The rows of T fall into several groups, which share some directions, and each row is roughly a mix of its group's hidden directions.
T, 78 rows:
-1.243 2.492 2.577 -1.418 -1.437 0.239 1.832 -1.609 -0.393 3.224 1.755
2.160 -0.583 -4.556 -0.812 -0.211 1.215 -1.691 1.370 -1.227 -1.946 0.361
2.493 -0.103 -0.413 0.758 -2.458 -2.724 2.028 -0.301 1.654 2.573 2.027
-1.345 -0.329 -0.760 -2.955 -3.397 -0.136 3.297 1.137 -1.585 -0.083 -0.799
1.147 -2.503 -1.484 -0.929 3.043 -0.329 -2.016 0.993 2.301 -1.084 -2.563
-1.003 0.655 3.088 -1.266 1.088 2.110 -0.024 -0.596 1.569 0.020 4.132
-1.884 -3.416 0.797 2.546 1.383 0.297 1.792 0.175 2.377 0.901 2.017
2.146 0.656 -2.541 2.152 -2.839 -0.544 -0.818 1.555 1.926 0.717 2.513
-1.942 1.417 0.010 -1.120 -0.192 1.983 -1.386 0.281 1.896 2.794 3.701
0.622 -4.488 1.420 1.837 -0.217 0.804 0.983 1.268 -1.041 0.731 2.701
-1.284 -2.183 2.974 2.697 -1.035 -1.082 -0.441 -0.342 0.741 -2.839 -2.100
1.870 -2.601 1.714 1.522 -0.491 -0.930 1.697 3.578 -1.432 -1.437 1.296
1.003 1.578 0.753 -0.273 1.478 -0.285 1.749 -0.467 -0.861 4.064 3.342
-1.966 2.196 2.287 -0.852 0.819 2.293 -1.752 0.207 -2.929 -1.668 -1.748
-3.274 2.293 -2.199 -0.020 -1.828 1.219 1.674 -2.486 -0.414 0.055 1.818
-2.135 0.766 -1.582 -1.450 -0.629 0.418 2.067 2.098 -1.589 -3.849 -1.330
2.049 -4.001 -1.525 -1.021 -0.813 -1.839 1.782 1.818 1.810 0.836 -0.151
0.865 1.708 -1.189 -2.775 -1.692 0.873 -0.545 2.242 -3.429 2.073 0.563
1.231 -4.647 1.065 0.814 0.163 0.219 -2.193 1.618 2.195 -0.424 -0.835
-1.018 -1.893 -2.640 0.908 -2.126 -2.442 -0.885 -0.874 0.674 -3.376 -1.344
1.776 -0.221 -1.009 -2.593 3.099 1.586 1.158 0.608 0.284 3.107 1.895
-2.028 1.197 -4.234 0.727 -0.372 -0.233 1.504 -2.051 2.039 -0.441 1.756
-2.229 1.614 0.362 -2.091 2.349 -0.321 1.655 -1.735 -2.834 2.311 -1.132
0.934 0.139 1.379 0.806 0.616 -0.683 0.802 3.807 -1.846 -3.850 -0.675
1.047 2.653 2.082 1.837 1.830 0.203 -3.371 -2.196 0.439 1.558 0.262
-1.129 0.891 -0.038 2.347 -0.853 -1.037 -0.126 -3.655 2.634 -2.897 -0.124
1.111 0.320 -0.895 0.041 0.488 1.729 -1.492 2.875 -0.112 4.247 -2.049
0.243 -1.241 2.946 -1.024 1.931 3.201 -1.633 1.960 1.175 2.194 -0.314
1.458 -3.541 1.642 -0.903 3.508 1.331 1.242 1.108 0.966 1.370 0.518
1.210 -2.010 -0.865 1.048 -0.046 -2.968 0.515 -1.290 0.797 1.830 4.003
-3.036 -1.727 -1.773 -0.435 -1.221 -2.051 -0.889 -2.103 0.625 -3.284 -0.698
1.786 -1.515 3.378 -1.384 -1.198 0.529 -1.078 -0.109 -1.613 -2.874 -2.355
-1.666 0.796 -4.076 0.308 -2.702 0.077 -2.456 1.155 1.465 1.006 -0.387
-0.134 1.083 -1.280 -0.439 1.570 -2.137 2.230 -1.415 -3.437 2.405 -1.864
1.781 2.830 2.791 -2.456 0.491 -0.321 -0.109 -3.032 0.174 -0.437 -1.823
-0.077 1.473 1.367 -2.429 -1.198 0.248 0.448 2.331 -2.946 3.513 0.108
-0.817 1.554 1.547 1.845 1.644 -2.229 0.170 -2.756 2.917 -1.006 -2.098
-1.580 2.742 3.674 -0.767 -0.999 -1.042 1.419 -1.411 -0.186 2.806 -0.092
2.342 0.359 2.332 0.516 -0.052 3.544 -1.272 3.130 1.582 0.547 0.046
-1.815 -1.918 3.264 2.766 -1.117 -1.406 -0.150 -0.233 0.765 -2.212 -2.010
-0.050 -2.749 -0.128 -0.763 -2.861 2.642 0.376 1.333 -2.232 -0.315 2.788
-2.126 -2.193 2.304 -2.000 2.353 2.148 -1.720 0.599 0.412 1.378 -1.982
0.743 -1.915 -2.343 1.182 -0.861 -2.310 -0.846 0.089 1.549 2.960 3.005
-1.087 2.653 -1.328 -0.174 -0.932 -0.863 1.631 -1.387 -2.265 -3.108 -2.664
3.203 -0.439 0.020 3.059 0.358 -2.668 0.439 0.525 1.995 0.715 2.467
1.688 -1.039 -3.362 1.915 -2.095 -1.094 -1.834 2.156 1.286 1.941 -0.435
2.387 -3.012 -1.826 -0.592 -0.134 1.880 -1.382 0.490 -0.642 -3.679 -0.030
-1.017 -0.528 3.389 -0.712 0.807 2.811 -2.676 -0.936 -2.158 1.503 -1.138
-1.181 2.701 -3.088 -0.130 0.654 -0.942 0.399 1.657 -0.439 3.785 1.059
2.686 -3.594 1.833 0.813 1.132 0.903 -1.428 2.305 1.307 1.523 -0.692
-2.936 0.568 -1.880 -1.211 -0.730 1.199 -1.854 0.438 -0.322 -1.049 -4.166
0.858 1.642 0.858 1.707 -2.906 -1.302 2.188 -0.900 -0.490 2.219 3.181
0.446 2.479 1.247 0.424 -2.099 -1.214 2.513 2.503 -2.392 -2.390 0.357
-3.049 0.353 -3.833 -0.353 -1.563 -2.663 -0.281 -1.995 -0.294 -0.050 0.439
0.691 1.788 1.158 0.271 1.338 0.395 -3.208 -3.190 1.282 2.950 -0.507
-1.379 -0.681 1.508 -1.164 -2.061 1.190 2.257 2.398 -3.574 -1.678 -0.100
1.333 0.589 -2.542 1.264 -0.432 -3.405 2.181 -1.075 -2.679 0.024 -1.746
0.975 2.126 -2.230 -2.308 -1.093 0.080 -1.116 2.648 -3.076 1.822 -0.309
0.999 1.034 -1.649 1.094 -1.138 -1.830 1.488 -0.574 -2.035 -3.152 -3.295
2.227 3.192 -2.334 -2.936 0.508 1.239 0.003 -2.301 0.034 0.523 1.236
1.472 4.116 1.178 0.885 0.141 -1.313 -1.937 -2.341 1.101 2.153 -0.029
3.735 -0.992 2.558 1.630 -0.022 0.294 0.835 0.881 1.373 -0.975 3.093
-0.348 2.382 -2.531 1.407 1.862 -1.075 0.304 -3.003 3.128 -0.452 0.448
2.387 2.308 0.067 -3.569 -0.490 0.209 -1.310 0.938 -2.821 0.594 -1.774
0.684 -2.909 1.240 1.682 0.966 -0.609 -1.230 -0.118 1.086 -3.786 -2.541
2.324 1.363 -1.349 0.373 0.074 -2.406 -0.768 -1.992 3.458 2.564 0.024
-1.093 -3.441 -2.964 2.384 0.154 0.507 -0.103 2.860 0.034 -0.399 1.402
2.922 1.094 0.065 0.305 -1.782 -2.694 0.500 -1.206 2.058 3.332 0.891
1.144 0.540 -2.225 1.431 -0.727 -2.560 2.995 2.046 1.111 -2.446 1.432
-2.587 -2.617 -1.250 -0.601 0.366 -3.385 0.346 -2.986 -0.523 -1.317 -0.027
-1.896 0.471 -1.353 -1.128 1.566 -2.523 1.587 -2.479 -2.369 2.820 0.373
1.426 -3.389 -2.930 -0.279 1.134 -1.433 0.265 0.321 3.493 0.330 -0.313
3.070 -3.909 0.229 1.391 0.884 -1.441 -0.205 1.066 1.900 1.635 1.042
1.087 -2.537 -3.509 -0.038 -0.569 1.352 -1.367 2.938 -1.694 -1.502 0.624
-0.874 0.713 1.748 -0.802 0.867 1.992 -3.082 -2.998 -0.172 3.026 -0.860
-2.306 1.330 -1.850 3.418 1.151 -2.890 -0.435 0.527 1.961 0.307 -1.351
-0.485 3.486 1.312 0.456 1.367 -2.301 0.012 -2.838 2.059 -0.019 -2.081
-2.306 -0.424 -1.912 2.635 1.423 1.367 0.758 0.375 -0.335 -3.252 2.591

Here is one row of each group, with its name. Which group are the others in?
1.620 4.292 0.841 2.225 -0.477 -1.853 -0.485 -1.719 0.757 1.285 1.523 -> (9)
-0.146 -0.024 -2.593 -0.867 -2.063 0.801 -0.701 3.425 -3.131 1.546 1.135 -> (106)
3.555 -1.966 1.171 2.118 -0.877 -0.267 -0.073 1.514 0.859 -3.225 -1.213 -> (4)

-1.473 2.045 -2.286 -0.825 0.244 -0.168 0.261 0.135 -2.586 1.556 -4.070 -> (4)
-0.015 -1.753 -4.748 2.026 1.280 0.316 -0.582 1.144 1.399 -1.244 1.222 -> (106)
0.153 -2.249 2.087 -1.904 -1.216 2.616 1.610 0.651 -1.421 1.860 2.868 -> (106)
-2.596 4.541 -1.519 -1.006 -0.154 0.640 -0.147 -1.560 -0.341 -1.785 -1.110 -> (9)
-0.203 -1.016 2.620 -1.237 1.594 -0.032 1.200 2.845 -1.205 3.880 -0.237 -> (106)
2.890 -3.418 -0.388 0.508 1.203 -1.387 -1.135 0.087 2.828 2.235 0.053 -> (9)
-0.942 1.307 -3.643 -0.992 1.952 -0.592 -0.636 -0.369 2.454 -2.497 -2.072 -> (9)
1.538 1.686 1.693 -2.277 -2.011 -0.989 -0.611 -1.429 0.312 3.766 -1.769 -> (9)
-3.181 -0.362 -0.609 -2.657 0.356 2.999 -1.406 -2.265 -0.557 1.008 -1.694 -> (9)
